One vector is turned by the same rotation once a tick. Each row is the vector after some number of ticks, and that number follows the row.
The counts run from 0 to 317.
-1.727	-0.715	-2.293	-0.133	-0.042	-1.982	2.620	3.929	-0.262	-0.541	-3.774	-1.134	-0.831	0.480	-1.694	1.758	2.695	1.813	-1.552	0.652	2.331	0.173	1.225	1.609	1.640	0.500	2.114	-1.498	0.965	0.117	-1.626	-0.952	0.854	-0.387	0.228	2.441	0.036 => 24
-2.207	0.226	-0.979	0.285	-0.840	0.306	-0.591	1.902	2.647	-0.940	-0.628	1.866	-1.595	0.637	-2.068	0.147	-0.541	3.901	-3.285	0.652	0.476	-0.864	-1.364	2.643	-2.717	1.359	0.673	-3.044	-0.241	1.482	0.693	1.118	0.905	1.273	0.059	0.933	-2.371 => 149
-0.944	-0.039	-0.090	-3.823	-3.708	0.496	2.443	1.885	-1.522	-0.739	1.231	0.008	0.060	0.020	-2.222	0.915	2.924	1.314	2.311	0.376	1.001	-1.355	0.213	0.909	-0.907	0.845	2.570	1.528	-2.244	1.459	-0.069	0.601	-2.170	0.434	0.913	0.873	1.613 => 93
-3.678	-1.017	1.940	0.737	0.244	-0.347	-0.066	0.830	-0.024	-1.131	0.172	-2.431	-1.911	3.543	-2.493	2.741	-1.391	-0.392	1.323	-0.357	-0.877	1.608	0.803	-1.339	0.682	-0.763	3.649	-1.321	1.060	-1.076	0.661	-1.040	-2.278	-0.330	0.877	1.619	-0.491 => 1
-2.149	1.363	-0.314	-1.092	0.205	-1.827	0.469	1.553	-1.094	-0.347	-3.576	-2.495	-3.737	2.910	-1.450	3.103	-1.375	0.112	-1.551	-0.682	1.599	1.939	0.318	1.713	1.998	-1.009	0.251	-0.681	0.536	-2.115	-0.931	-0.495	-0.796	-1.390	0.515	1.310	-0.878 => 16
-1.982	0.696	-1.010	0.259	-1.157	1.318	-1.222	-0.678	0.841	1.615	-1.641	0.706	-1.578	0.163	-2.140	-0.933	1.604	-1.977	-2.120	-0.175	-0.475	-2.373	2.200	2.632	-3.637	-1.634	1.627	-1.841	1.030	0.789	-0.659	-0.415	-1.503	1.680	1.162	2.051	-3.207 => 168
-1.275	2.342	0.292	-1.426	-2.391	-1.128	0.468	3.677	-1.867	0.663	1.132	0.865	-1.903	0.141	0.649	3.465	-2.993	2.083	3.198	-0.160	0.560	-1.572	-0.200	1.033	-0.669	-0.438	2.962	1.341	-1.757	0.197	-0.883	0.553	-0.456	0.044	-0.292	1.446	-0.884 => 110
-1.770	2.056	1.517	-3.089	-3.732	-1.073	0.537	1.324	-2.528	-0.374	0.377	-0.476	-1.672	0.323	-0.648	1.225	-0.109	-1.602	3.511	0.803	0.203	-2.400	1.653	0.318	-1.416	-0.943	2.848	1.285	-1.040	-0.824	-0.608	0.392	-2.409	1.206	0.998	1.227	0.635 => 99
-0.504	2.699	-0.327	2.785	-0.874	1.931	0.627	-1.269	0.237	-0.402	-2.589	-1.726	-0.693	0.823	-0.693	1.436	1.558	-0.173	-0.397	1.685	-0.218	-2.021	0.936	-0.093	-1.515	-0.228	-0.390	0.207	-0.048	-1.533	1.846	-0.831	3.592	5.131	0.998	1.329	0.058 => 281
-0.002	1.568	-0.416	-1.582	-0.773	0.457	1.855	4.116	2.519	0.038	0.841	-0.646	-2.080	-0.747	1.193	1.809	-0.952	3.035	2.224	1.910	1.358	1.455	0.271	1.116	0.563	1.218	3.239	-1.308	-3.423	0.322	0.880	1.473	-0.158	0.643	-2.447	-0.480	0.591 => 120
-1.323	2.666	-0.048	-2.113	-0.500	-1.747	-0.492	0.209	1.940	-2.105	-0.845	-0.489	-2.439	-1.200	1.079	1.886	-3.255	0.193	0.917	3.305	0.621	-0.527	0.229	2.922	-1.030	0.889	1.738	-2.913	-0.470	-1.802	-1.397	1.036	0.647	1.626	-1.420	0.548	0.357 => 129
-0.873	1.699	1.136	-0.567	-4.016	2.244	0.054	-3.118	-0.348	-2.071	-0.408	-0.924	-0.579	0.725	-3.628	0.748	1.566	0.215	0.777	-0.078	-0.898	-2.619	-0.728	-0.364	-1.631	-0.261	-0.092	1.745	-0.679	-1.458	1.488	-0.356	1.325	3.832	1.726	0.418	1.070 => 74
-2.276	2.636	-0.187	-0.985	0.153	-0.737	-0.154	2.663	1.487	0.641	1.394	-1.333	-3.194	0.295	2.578	2.254	-2.384	-0.122	0.435	3.260	0.004	0.888	2.694	0.944	-1.665	1.095	2.983	-2.354	-0.904	-0.594	0.766	1.368	-1.090	1.463	-1.409	0.131	0.692 => 126
-0.893	0.777	-1.063	-2.079	-3.205	3.306	1.497	-3.415	-0.417	-2.549	0.131	-0.720	0.340	-0.014	-2.686	1.401	2.692	1.131	-0.308	1.219	0.446	-1.323	-0.858	2.164	-1.299	1.556	-1.018	0.535	-1.847	-0.657	-0.804	0.100	1.155	2.394	0.962	0.694	1.929 => 298
-0.500	2.350	-1.985	-0.553	-1.582	2.152	0.363	-4.681	0.021	-1.593	-1.531	-1.756	-0.628	-0.962	-1.488	2.404	1.688	-0.691	-1.275	1.321	-0.278	-1.588	0.462	1.509	-1.044	1.067	-0.194	0.281	-0.192	-1.566	-0.659	-0.943	3.178	2.968	0.641	0.919	1.965 => 60
-1.731	2.205	0.493	-3.430	-3.517	-0.761	0.497	0.853	-2.906	-0.051	0.694	-0.036	-1.514	0.592	-0.838	2.771	-0.386	-0.959	2.931	-0.205	0.453	-2.203	1.042	0.880	-1.381	-0.236	2.926	2.035	-0.996	-0.148	-1.398	0.262	-1.987	0.336	0.902	1.766	0.542 => 98
-2.414	0.890	1.764	-1.351	-0.218	-0.878	0.293	0.319	0.445	-1.579	-0.574	-4.242	-3.169	1.905	-2.541	0.324	-0.717	0.715	-0.267	0.546	-0.136	1.028	0.185	-1.569	1.948	-0.217	2.096	-2.972	0.116	-1.957	1.441	-0.778	-3.333	0.206	1.485	1.091	1.665 => 225
-2.795	-0.737	0.166	0.309	-0.287	-1.583	1.256	4.234	-0.862	-0.498	-1.969	-1.483	-2.266	3.146	-3.013	1.661	0.302	3.034	-0.918	-0.675	1.318	0.810	0.003	-0.116	1.514	0.120	1.883	-1.186	0.393	-0.051	0.562	-0.493	-1.704	-0.846	1.173	2.212	-1.022 => 12
-2.036	0.678	-0.134	-1.140	-3.943	2.090	1.187	0.336	-1.687	-0.187	2.225	-0.398	-0.568	1.353	-3.412	1.491	2.415	2.723	-0.180	-0.786	-0.204	-1.602	-0.362	-1.093	-1.756	1.004	1.179	2.800	-1.790	0.892	2.369	0.140	-1.019	1.519	1.910	0.978	0.468 => 81
-1.057	-0.487	-1.724	0.437	-1.496	3.679	2.076	-3.053	1.816	-0.992	0.681	-0.982	1.054	-0.064	-2.040	2.508	3.175	0.851	0.048	0.726	-0.648	-0.258	1.029	-0.551	-1.174	1.820	1.979	1.492	-0.996	0.485	0.504	-1.138	3.460	2.601	-0.216	0.351	2.021 => 64
-1.309	-0.096	-0.256	-3.109	-3.413	0.677	2.451	2.283	-1.536	0.355	2.026	-0.086	-0.196	0.616	-1.952	1.427	3.022	0.741	2.066	0.391	0.445	-0.845	1.205	0.065	-1.167	0.471	3.347	2.029	-1.904	1.472	0.478	0.244	-2.174	0.265	0.253	0.852	1.376 => 94
-2.064	0.966	0.032	-1.263	-3.460	2.636	0.972	0.229	-1.596	0.682	2.584	-0.771	-1.144	2.264	-2.743	1.836	2.035	1.633	-0.657	-0.817	-0.625	-0.616	0.743	-1.224	-2.155	0.506	1.164	3.049	-2.036	0.879	3.021	0.210	-1.309	0.930	1.450	0.314	0.713 => 82
-1.430	1.248	-0.384	-0.944	-0.587	1.786	-0.270	-1.055	3.818	-0.045	-1.970	-0.358	-2.817	1.366	-1.376	-1.236	1.241	-1.195	-3.719	1.100	0.102	0.511	1.369	2.976	-2.854	-0.522	0.315	-2.832	-0.885	-0.193	1.414	1.050	-0.963	1.601	-0.792	-0.812	-1.675 => 157
-1.195	-0.445	-0.421	-1.706	-4.568	2.864	1.482	0.090	-0.734	-0.610	1.819	0.818	-0.461	1.064	-2.702	2.440	0.412	2.196	1.978	-2.056	0.298	0.073	-0.538	0.120	-1.367	0.034	2.387	3.359	-3.095	0.502	-1.065	0.419	0.190	-0.492	-0.157	-0.059	-0.656 => 315
0.329	-0.317	0.711	0.376	-0.091	4.196	1.538	-2.004	1.648	0.387	1.085	-3.656	0.343	-2.124	-1.568	0.289	1.315	0.196	3.366	0.426	-1.301	0.385	0.228	0.267	1.340	-1.192	3.812	-2.940	-1.510	0.147	-0.899	-1.597	-1.625	1.015	0.010	1.666	0.541 => 201
-0.228	-0.562	1.421	0.079	-0.383	2.386	0.651	-2.139	1.617	-1.724	0.526	-3.489	-1.465	-0.043	-2.917	2.240	-2.076	2.781	2.312	-1.216	-0.734	1.711	-2.189	-0.104	3.000	-0.181	2.241	-1.905	-1.540	-1.567	0.244	-1.119	-0.916	-0.407	0.430	0.843	0.330 => 215
0.775	2.539	0.016	0.893	-0.606	4.375	-0.271	-1.964	0.059	3.331	-0.752	-2.091	-2.300	-0.391	-1.021	0.811	0.421	-1.159	-0.081	-1.694	-0.767	-0.606	1.147	1.843	-0.355	-3.406	0.647	-0.833	-2.257	0.317	0.902	-0.969	-1.973	1.122	0.295	0.601	-2.944 => 183
-1.315	2.901	-2.361	0.736	-0.492	2.642	0.755	-3.794	0.324	0.563	-0.683	-2.854	-1.473	0.360	-0.378	3.142	1.746	-1.413	-2.069	1.166	-0.794	-0.051	2.457	0.023	-1.444	0.833	0.390	0.998	-0.317	-1.043	1.227	-1.124	2.664	2.237	-0.020	0.541	1.881 => 58
-1.744	1.475	-0.286	-1.677	-3.493	2.942	0.740	-0.861	-1.574	0.687	2.256	-1.146	-1.758	2.144	-2.175	3.022	0.906	0.437	-0.654	-0.967	-0.458	-0.301	0.414	-0.828	-2.074	0.150	1.140	3.729	-2.239	0.494	2.291	-0.002	-1.334	0.066	1.339	-0.128	0.916 => 83
-1.291	3.304	-0.683	2.680	-1.045	1.542	0.093	-1.387	-0.820	-0.291	-2.608	-1.213	-0.986	0.550	-0.516	2.400	0.714	-0.141	-0.501	1.774	-0.152	-2.850	0.564	0.537	-1.377	-0.206	-0.568	0.255	0.547	-1.687	0.973	-0.885	3.840	4.587	1.318	2.195	-0.414 => 280
-0.602	0.524	-0.525	-1.567	-3.908	2.912	1.134	-1.398	-1.396	-1.348	1.391	0.292	0.014	0.767	-3.625	2.532	1.443	3.310	0.366	-1.302	0.130	-1.882	-2.315	0.506	-1.204	0.982	0.284	2.816	-1.909	0.374	0.747	0.389	0.695	0.677	1.325	0.703	0.616 => 79
0.530	0.804	-2.771	1.292	0.934	1.965	2.407	-0.874	1.832	-0.234	-3.407	-0.643	-0.169	0.088	0.143	3.677	2.403	-0.196	0.076	1.277	0.961	0.261	0.899	1.816	0.310	0.827	1.843	0.197	-0.440	-0.394	-0.495	-1.247	4.812	1.641	-1.639	0.706	0.668 => 271
-3.003	0.350	-1.183	0.250	0.100	-1.293	-0.700	2.037	2.159	-1.537	0.824	1.877	-1.141	-0.307	0.050	2.150	-2.227	3.065	0.032	2.274	0.426	-1.173	-0.049	2.138	-2.420	2.060	3.180	-2.707	0.662	0.496	-1.309	0.664	1.449	1.374	-1.121	1.843	-0.837 => 136
0.751	3.164	0.840	-2.789	-2.151	-0.940	0.835	2.723	0.699	-1.576	-1.001	-0.747	-2.401	-1.169	0.792	1.273	-2.496	2.523	3.082	1.433	1.401	-0.755	-1.194	2.090	1.016	0.071	1.358	-1.724	-2.785	-1.415	0.165	1.740	-0.351	1.725	-1.084	-0.113	0.387 => 117
-3.577	0.650	-0.555	-1.659	-3.802	1.484	0.079	-1.604	-2.500	-0.896	1.946	-0.715	-0.011	1.305	-2.517	1.822	1.724	-0.294	-0.107	0.739	-0.948	-2.342	1.263	-0.012	-2.715	0.753	0.913	1.812	-0.661	-0.419	-1.096	0.156	-0.659	1.831	1.992	2.184	0.974 => 305
-0.619	1.316	-3.682	1.604	0.270	3.117	2.040	-0.599	0.854	1.308	-0.347	-1.725	-0.855	-0.466	-0.148	3.739	1.997	2.309	-2.932	0.297	0.344	0.238	0.559	0.225	-0.056	1.856	0.742	0.802	-1.247	0.692	0.563	-1.107	4.023	1.504	-0.533	0.935	0.841 => 52
